In the rows, zero is written as 128.
Each path is a new rotation, seen through one point. The rows after it are directions, each followed by how far the rotation turns it, in degrees each step (0 if it stays put).
Each turn is a multiple of 5 degrees from 10 to 175, or 0.
Each row of a path follows its step; steps can be skipped.
Rotation 1:
step 0: [132 137 125 148 113 120 132 127 145 141 126 117 121 122 136 124 119 137
 122 137 126 137 127 127 130 129 129 139 122 126 122 131 125 136 134 121
 128 129 122 139 126 139 122 126 121 137 132]
step 1: [132 137 125 140 130 127 130 121 132 133 115 134 118 117 126 127 134 143
 127 122 131 146 131 122 126 134 125 118 123 147 133 125 121 124 123 126
 117 116 132 124 120 133 133 129 117 132 133]
step 2: [136 136 127 151 136 133 125 128 125 128 135 142 133 138 131 133 136 129
 128 122 139 140 140 135 134 120 126 130 122 131 127 133 137 119 131 134
 120 125 126 135 113 127 120 116 129 124 135]
step 3: [130 133 133 140 124 137 118 132 126 140 134 125 127 127 119 129 132 121
 118 128 129 126 131 126 137 133 134 134 128 144 115 132 135 122 116 137
 132 134 142 114 121 127 121 121 134 144 129]
step 4: [140 133 134 127 127 133 126 129 110 139 126 119 131 123 120 130 127 129
 136 135 131 142 130 120 129 116 138 126 124 134 122 115 134 129 115 131
 130 134 131 122 124 126 126 133 143 109 130]
step 6: [138 124 117 133 129 126 139 120 123 136 125 116 131 132 132 136 131 119
 133 122 135 121 126 127 128 136 128 118 112 138 128 126 121 132 115 120
 149 133 133 133 130 128 132 140 116 132 133]
step 7: [137 134 124 140 122 140 137 130 124 132 129 139 126 124 127 136 127 124
 137 112 123 118 118 144 133 117 137 126 128 123 129 112 118 126 125 119
 128 129 125 136 134 138 135 128 123 124 139]
step 8: [133 135 117 131 131 141 132 124 136 108 130 134 127 119 129 129 128 119
 126 133 132 123 134 135 135 129 137 127 130 130 119 132 131 117 114 118
 119 137 127 129 130 143 134 137 121 136 115]
step 9: [136 138 124 135 118 123 140 130 122 132 121 141 127 145 127 124 119 115
 119 140 134 139 123 127 119 130 125 137 123 123 121 127 125 128 118 120
 122 135 131 125 136 144 124 129 130 126 120]
step 10: [127 142 135 127 131 133 116 125 137 137 115 134 116 120 130 133 129 126
 131 131 136 140 129 131 118 130 121 131 140 122 119 128 118 129 119 132
 123 134 145 134 140 133 132 116 121 121 125]
Directions:
[132 127 133 126 127 125 132 127 130 125 128 127 130 126 128 126 126 131
 129 132 128 132 131 124 126 131 128 129 128 129 126 130 126 133 129 125
 124 132 127 126 131 131 128 128 129 126 130] : 80
[130 129 129 129 126 128 128 129 131 132 131 129 130 130 127 125 129 130
 131 128 130 127 132 133 126 127 130 124 128 122 127 128 126 127 131 127
 127 126 129 131 128 129 131 124 133 123 128] : 140
[127 131 130 127 132 130 132 133 129 127 128 126 127 128 131 130 131 127
 129 133 128 131 130 127 125 125 130 122 123 129 127 129 129 128 128 128
 131 130 126 132 126 126 126 130 127 126 125] : 160
[133 130 126 134 125 130 126 126 129 129 127 127 127 128 128 133 131 129
 126 127 130 130 128 124 127 127 130 127 126 127 126 126 131 126 124 124
 126 130 134 131 130 130 126 129 128 128 130] : 0
Rotation 2:
step 0: [136 124 136 137 135 137 134 121 139 119 137 126 119 122 132 136 116 130
 130 130 135 145 135 115 121 122 131 126 120 114 124 128 135 143 127 146
 124 135 128 139 141 121 141 118 125 124 127]
step 1: [133 133 122 131 137 138 121 140 137 131 136 114 112 125 132 133 121 135
 112 125 126 125 133 124 145 132 134 130 127 132 112 127 129 131 119 120
 136 130 110 131 123 123 127 120 131 113 112]
step 2: [132 135 114 139 129 126 115 122 150 133 119 137 118 115 146 144 119 128
 138 127 120 133 121 127 131 130 127 127 132 119 119 132 134 135 142 144
 133 124 122 131 134 131 127 131 124 128 125]
step 4: [122 141 126 128 135 130 121 128 144 120 116 130 120 124 133 119 118 133
 134 128 136 116 109 116 141 135 122 127 130 116 128 144 134 115 124 130
 114 128 127 119 132 132 123 138 123 119 126]
step 5: [133 131 121 127 123 134 134 123 138 121 138 118 132 135 127 137 120 121
 125 106 137 131 133 112 123 134 127 126 129 115 128 130 127 121 137 136
 121 135 135 113 129 123 136 133 111 142 112]
step 6: [142 131 120 125 147 136 129 124 129 126 120 120 129 133 115 141 116 134
 131 125 131 125 132 118 141 121 134 136 119 117 127 129 128 114 115 125
 120 121 128 120 130 119 131 143 142 115 122]
step 7: [133 136 124 135 130 136 136 132 140 133 126 134 130 114 116 135 119 139
 126 129 136 145 117 118 136 112 130 131 126 136 124 132 120 137 128 144
 128 128 133 121 125 129 136 130 116 139 108]
step 8: [134 118 134 131 141 141 124 113 139 121 132 108 130 128 127 139 134 139
 125 138 129 143 131 121 138 130 133 125 117 127 125 126 132 120 137 124
 142 120 123 122 138 134 136 122 127 116 117]
step 9: [133 119 130 128 132 132 128 118 145 129 125 129 113 112 135 129 112 121
 127 129 128 138 125 120 156 129 130 129 134 146 120 131 130 141 123 130
 118 124 128 120 130 125 118 126 121 123 132]
step 10: [135 125 129 124 122 136 123 112 136 141 127 123 117 124 127 128 131 117
 123 122 125 137 112 123 128 129 138 112 132 111 121 121 132 122 143 132
 127 136 109 122 133 124 127 120 123 122 113]
Directions:
[126 129 127 128 133 128 127 132 128 133 127 133 125 125 128 126 125 125
 125 125 131 130 125 128 129 131 130 127 125 130 128 131 125 126 128 126
 128 123 129 129 130 130 128 127 129 131 129] : 140
[128 127 133 128 126 127 129 126 129 126 125 127 127 128 131 127 130 125
 125 130 129 128 122 127 130 131 127 124 131 129 129 128 128 129 130 125
 131 128 135 124 129 126 128 131 128 126 131] : 65
[121 125 126 125 127 128 124 129 131 130 127 125 129 127 133 127 129 124
 127 130 126 125 128 129 129 127 127 126 128 125 124 130 129 126 128 131
 125 132 129 128 127 129 126 128 132 132 127] : 45
Rotation 3:
step 0: [138 129 137 133 117 153 122 118 132 113 127 128 127 134 130 144 131 130
 128 124 111 133 124 128 137 135 140 149 124 128 131 126 140 129 134 141
 124 121 120 134 130 136 127 114 118 137 124]
step 1: [135 142 115 130 138 153 137 117 118 136 130 123 137 139 124 140 120 140
 122 126 115 134 128 124 141 130 136 136 127 130 127 120 129 117 129 119
 131 140 139 138 130 132 121 133 120 132 140]
step 2: [121 135 126 123 137 147 135 124 128 130 113 126 119 132 121 131 122 129
 133 118 123 140 115 142 111 135 135 127 139 120 129 119 127 125 134 143
 122 138 129 139 147 134 129 123 130 141 141]
step 3: [133 124 109 121 141 140 126 120 138 126 131 126 132 117 137 132 129 136
 144 127 130 139 133 131 135 120 118 139 127 141 134 124 124 134 130 138
 125 149 123 147 143 125 140 120 126 130 137]
step 4: [124 127 135 119 131 155 110 116 125 126 119 116 132 117 130 128 121 131
 124 135 133 134 124 138 126 128 131 147 127 127 123 123 122 140 128 118
 134 136 120 138 134 136 144 137 143 126 123]
step 5: [142 134 143 132 119 147 126 125 134 121 123 123 132 117 126 144 120 145
 137 126 134 140 134 126 129 127 131 129 121 144 126 113 128 132 141 130
 118 115 141 139 134 141 136 128 132 129 126]
step 6: [136 134 127 133 129 150 142 133 121 138 138 121 123 126 120 124 113 147
 125 105 128 127 129 144 135 123 140 126 122 135 125 125 128 130 143 116
 134 133 123 139 131 126 135 132 131 123 125]
step 8: [136 133 117 122 128 123 133 110 121 135 126 125 137 130 137 120 117 145
 139 134 133 127 118 133 126 107 132 131 122 141 124 133 120 134 137 142
 142 139 138 133 129 125 146 124 139 128 133]
step 9: [124 118 129 137 125 136 128 124 119 131 111 122 130 133 121 129 126 122
 143 139 141 135 119 135 118 121 130 125 127 129 120 129 122 143 143 126
 127 135 123 150 114 132 139 132 141 128 108]
step 10: [149 122 129 128 112 132 130 122 114 118 118 129 131 118 126 135 120 133
 144 127 137 121 133 125 126 117 134 130 125 148 122 121 119 121 130 126
 124 112 113 143 122 113 130 128 133 135 125]
Directions:
[128 130 131 128 126 129 127 126 126 128 132 130 127 129 132 132 129 130
 121 125 132 128 130 132 127 129 125 128 127 128 129 129 132 131 130 126
 128 122 129 130 128 125 128 130 124 128 128] : 60
[133 130 130 127 133 124 130 127 127 127 127 126 130 125 129 129 129 132
 129 127 125 124 131 130 127 127 127 131 126 132 133 130 127 130 128 131
 127 130 129 127 126 128 124 124 126 128 126] : 145
[124 129 126 127 129 130 127 126 129 123 127 127 123 128 126 133 129 131
 127 127 127 124 125 126 130 135 125 128 124 129 126 128 129 127 126 128
 127 133 128 127 129 129 128 127 127 129 130] : 20
Rotation 4:
step 0: [122 133 120 116 145 127 118 112 128 126 128 132 124 125 121 123 123 126
 124 122 131 117 122 124 125 124 126 127 125 135 117 116 132 132 128 121
 125 130 121 124 123 140 129 117 139 151 115]
step 1: [113 134 129 128 128 114 121 125 112 119 133 119 142 131 130 114 135 128
 121 131 124 131 129 117 134 127 128 131 123 116 144 120 127 128 123 138
 133 131 132 131 145 137 131 122 123 115 126]
step 3: [129 134 128 132 126 106 127 124 135 125 128 116 123 129 118 127 120 128
 130 110 129 116 143 130 136 128 138 128 135 120 122 122 132 126 127 124
 123 142 139 129 125 129 133 128 131 150 123]
step 4: [121 132 127 125 128 124 120 122 126 126 134 121 138 142 130 121 118 129
 120 133 120 130 122 128 118 137 134 124 129 133 130 122 113 132 125 133
 129 137 123 114 134 129 121 119 151 111 116]
step 5: [126 135 119 130 134 129 127 132 112 143 132 129 109 130 124 119 141 130
 112 120 124 134 126 124 132 118 127 138 115 118 118 135 136 122 118 131
 118 123 121 126 137 134 125 130 131 131 130]
step 6: [138 126 143 118 135 121 132 119 132 109 123 120 128 140 135 130 116 126
 124 112 121 129 141 136 128 118 131 128 125 128 131 117 131 125 131 131
 126 129 128 136 137 141 137 123 126 131 140]
step 7: [111 143 130 122 126 142 127 125 140 131 123 124 132 137 112 117 128 113
 129 122 132 119 120 127 134 129 132 121 127 126 133 128 117 125 119 125
 116 145 126 123 132 115 132 124 132 124 124]
step 8: [136 133 126 145 131 111 130 131 126 145 125 113 128 132 137 132 128 134
 125 125 127 144 130 115 142 132 124 139 129 122 121 125 127 126 130 139
 112 133 124 126 125 126 126 121 140 120 130]
step 9: [137 135 127 109 134 122 119 133 136 120 131 129 126 120 135 115 118 129
 116 115 122 135 125 144 115 120 137 128 128 132 130 132 135 124 127 116
 116 124 122 128 123 133 121 126 140 130 132]
step 10: [120 144 132 122 127 131 135 120 123 132 124 122 120 132 118 123 146 133
 123 116 115 125 139 128 133 131 129 132 129 121 143 124 106 130 127 120
 139 128 128 125 131 128 143 122 130 126 134]
Directions:
[129 128 132 128 127 128 127 134 127 134 129 126 127 128 128 126 125 126
 132 127 128 133 127 128 127 129 126 131 124 128 130 131 131 129 130 130
 129 128 127 127 130 134 123 130 126 129 129] : 110
[125 131 124 124 125 126 128 132 124 131 131 127 126 127 126 126 130 128
 130 124 133 126 128 129 125 126 126 127 128 127 128 129 129 126 125 130
 125 127 132 131 126 124 131 130 126 130 126] : 160
Rotation 5:
step 0: [128 136 129 122 116 123 134 117 128 124 118 122 145 135 138 145 118 127
 126 129 138 134 131 131 129 141 118 132 118 118 128 124 147 126 133 136
 139 119 135 124 136 128 126 117 117 137 131]
step 1: [137 124 110 133 135 126 125 132 136 129 124 130 117 125 147 123 121 130
 116 130 130 126 119 133 106 135 127 129 131 125 121 133 125 141 116 123
 141 138 125 129 135 133 123 127 142 124 115]
step 2: [114 132 129 121 114 142 132 128 139 111 136 134 123 137 138 140 139 135
 125 135 118 134 135 121 119 116 128 137 128 140 128 133 123 135 129 125
 121 128 135 124 134 128 134 129 109 135 127]
step 3: [112 133 135 125 139 128 133 127 114 116 114 130 122 133 137 120 132 113
 106 141 134 125 134 130 135 129 124 126 124 123 132 117 126 126 126 131
 134 116 120 119 125 131 117 129 137 116 128]
step 4: [132 139 119 134 136 149 133 111 133 136 126 115 133 128 131 144 126 130
 124 132 135 125 122 128 123 130 124 117 142 120 117 110 131 131 137 120
 126 140 135 133 125 132 131 127 117 130 127]
step 5: [124 126 128 112 129 120 115 124 128 109 117 134 131 120 126 130 122 134
 131 134 135 122 129 129 121 133 121 146 134 139 125 125 133 127 119 135
 143 143 140 126 139 125 117 137 134 135 132]
step 6: [121 125 135 129 122 125 131 124 147 129 125 129 137 131 147 129 121 135
 128 130 142 143 136 137 126 131 123 124 136 132 129 130 118 137 125 117
 130 114 121 122 129 132 133 126 120 116 107]
step 7: [117 131 107 132 127 128 124 135 128 124 122 133 124 141 127 140 121 126
 116 142 118 126 118 118 135 118 121 126 107 129 119 122 126 130 130 124
 143 128 125 130 138 145 130 131 126 132 131]
step 8: [114 141 129 117 127 141 149 121 122 122 128 123 135 118 130 127 137 123
 114 120 130 137 118 132 110 137 124 134 131 124 123 134 137 132 121 122
 129 135 117 118 124 127 115 126 120 130 130]
step 10: [125 112 141 118 126 147 116 117 130 127 118 119 132 132 124 139 131 141
 117 133 128 124 135 115 132 138 126 133 132 132 128 118 128 137 112 130
 128 123 125 128 137 140 123 123 119 120 122]
Directions:
[129 131 126 126 129 129 129 128 126 130 129 129 128 127 131 126 124 124
 130 126 129 128 130 133 126 130 128 123 128 128 128 128 122 129 128 127
 129 122 131 130 126 128 124 126 131 127 124] : 135
[129 128 128 127 124 130 133 125 127 129 130 122 132 126 129 128 126 129
 130 133 129 129 128 128 129 128 129 125 130 131 129 130 127 130 127 126
 122 129 128 124 130 129 130 123 126 130 128] : 170
[127 128 130 134 131 125 131 130 125 129 126 123 130 129 130 126 127 125
 127 127 131 126 129 131 127 128 130 130 127 132 128 129 131 130 125 128
 130 129 126 126 125 122 129 128 126 126 123] : 140
Rotation 6:
step 0: [141 125 137 108 131 127 120 132 134 135 144 126 132 119 143 117 127 124
 129 125 138 144 138 123 125 123 124 120 121 129 128 136 121 128 138 123
 121 121 117 137 126 124 133 137 120 121 130]
step 1: [126 128 118 118 120 131 118 143 121 142 136 129 127 132 125 112 123 139
 127 128 121 134 138 130 123 126 141 125 119 143 130 128 131 128 122 116
 121 131 120 120 114 126 131 116 115 129 133]
step 2: [118 131 128 117 120 124 136 137 121 132 129 143 120 116 120 119 125 133
 112 139 120 130 130 127 135 137 134 139 118 126 133 135 122 138 140 117
 120 130 122 132 139 124 116 117 129 130 124]
step 3: [126 124 123 110 130 132 128 132 136 128 132 115 113 112 139 124 123 145
 129 133 137 129 139 125 133 130 136 130 124 124 124 129 124 142 124 138
 129 126 117 138 135 136 122 130 144 131 120]
step 4: [127 128 135 115 127 128 129 136 134 137 147 128 122 122 129 119 132 121
 140 146 134 134 138 121 118 121 134 128 123 124 121 127 136 106 117 126
 132 134 115 130 125 131 122 130 133 133 135]
step 5: [113 123 134 124 121 122 127 142 128 136 131 129 115 126 110 132 135 124
 133 125 128 125 135 120 135 126 130 133 115 135 120 149 135 132 123 128
 125 138 120 119 126 137 129 124 112 138 128]
step 6: [121 125 136 111 128 119 120 117 124 126 137 135 118 119 118 125 132 130
 131 124 138 139 132 122 141 124 130 136 126 122 122 124 141 147 144 118
 132 127 132 126 135 134 122 122 130 125 119]
step 7: [117 134 130 123 133 126 115 130 134 125 138 119 115 129 118 113 125 135
 129 119 146 128 139 133 128 117 137 142 132 124 133 119 124 125 120 134
 134 115 126 125 120 131 120 119 139 127 135]
step 9: [122 116 122 120 123 132 123 123 123 142 126 127 117 130 126 132 138 130
 126 113 145 131 134 114 134 124 139 120 129 130 123 137 117 137 131 119
 129 139 120 129 118 121 133 131 116 120 116]
step 10: [129 127 140 117 138 121 139 131 124 136 139 142 123 113 121 123 122 131
 128 117 137 141 139 128 124 133 136 129 131 130 135 118 122 125 138 116
 129 123 127 128 115 124 125 121 125 108 127]
Directions:
[128 128 134 128 130 126 128 128 128 123 127 124 131 122 131 126 130 129
 128 129 130 126 130 132 125 126 129 129 127 125 128 124 126 127 128 128
 127 124 125 130 125 132 132 129 130 126 127] : 100
[129 130 130 128 129 127 125 125 127 123 131 125 127 135 123 132 127 126
 128 126 132 132 124 130 130 126 132 130 129 125 128 130 126 127 127 127
 128 126 127 126 129 129 128 130 126 124 127] : 35
[122 127 127 127 127 126 127 126 128 129 123 128 128 125 126 130 122 125
 132 130 130 128 128 128 129 133 130 127 129 126 133 129 127 132 131 127
 131 128 129 129 130 129 130 128 130 124 128] : 100
[131 128 130 127 129 128 128 127 130 129 130 129 129 124 124 128 128 127
 131 129 132 129 128 132 128 128 124 126 127 134 127 129 132 130 129 127
 127 126 132 127 127 128 130 128 121 127 132] : 70
Rotation 7:
step 1: [116 130 122 123 133 122 136 115 130 142 122 136 119 134 125 137 123 127
 117 131 124 114 118 122 121 128 119 137 142 119 141 134 140 136 132 130
 135 117 117 130 124 135 128 114 133 123 118]
step 2: [133 130 134 117 135 143 142 127 131 143 139 130 136 136 113 143 122 119
 133 132 131 123 138 116 131 125 126 135 131 114 132 134 132 131 131 120
 123 126 134 118 130 128 122 132 141 120 114]
step 3: [131 136 126 129 129 137 138 130 132 118 117 138 135 136 125 129 118 119
 135 134 123 148 131 128 123 114 124 133 141 131 133 115 122 123 129 119
 115 125 138 124 148 122 128 135 130 127 116]
step 4: [117 133 126 137 133 130 119 116 129 124 114 135 126 123 123 119 112 116
 129 133 123 149 116 119 120 124 137 134 123 135 120 135 121 134 139 122
 122 129 120 131 131 127 113 121 134 130 131]
step 5: [116 135 136 131 144 130 129 126 105 134 120 121 127 123 119 135 131 117
 115 130 119 131 126 132 139 131 138 130 121 128 130 133 126 129 147 134
 136 114 133 133 129 135 114 123 120 128 126]
step 6: [124 123 127 140 149 138 131 129 133 127 126 118 129 130 115 128 129 138
 122 114 133 121 134 128 138 131 115 126 138 112 127 120 124 130 147 128
 126 121 137 131 131 131 122 135 127 145 126]
step 7: [127 124 133 130 128 131 126 128 141 130 135 126 125 143 131 120 124 142
 122 129 114 142 139 138 122 136 114 130 153 131 129 136 123 128 144 125
 129 130 120 119 131 136 123 129 133 134 123]
step 8: [128 119 118 124 137 133 120 130 130 144 126 144 125 133 132 120 124 125
 135 134 112 142 141 115 139 145 133 134 136 124 124 132 132 127 128 130
 132 127 122 117 136 133 127 116 121 117 135]
step 9: [117 117 119 120 129 131 141 126 117 121 125 146 124 116 133 130 120 137
 134 129 120 122 116 114 133 127 128 132 136 120 131 126 145 130 137 127
 137 124 142 128 142 136 123 124 124 120 123]
step 10: [113 122 119 123 135 132 134 123 124 122 149 130 139 120 122 137 117 126
 129 127 132 126 123 124 110 125 124 131 123 118 122 121 127 131 137 119
 133 123 115 116 135 135 122 141 131 132 115]
Directions:
[125 128 126 123 128 126 130 128 127 129 128 130 129 130 126 125 128 131
 135 129 126 130 127 124 126 125 130 128 128 127 129 133 126 129 126 130
 126 130 133 125 132 128 131 129 128 126 127] : 60
[131 123 131 123 128 128 128 131 129 130 126 129 123 127 124 129 131 125
 125 131 129 129 129 127 130 128 132 129 126 125 131 129 126 130 130 125
 127 127 128 127 124 131 129 124 124 125 129] : 110
[132 126 127 123 125 130 127 129 131 128 123 131 134 128 125 125 129 130
 125 127 125 127 131 133 127 125 128 126 129 127 124 127 126 128 129 127
 126 129 125 125 129 126 127 131 129 130 125] : 90
[125 127 123 130 125 128 129 128 126 127 129 131 131 127 130 129 128 128
 126 122 124 125 125 128 129 127 131 126 124 126 130 133 126 128 129 128
 124 123 127 131 126 131 129 127 127 129 127] : 80
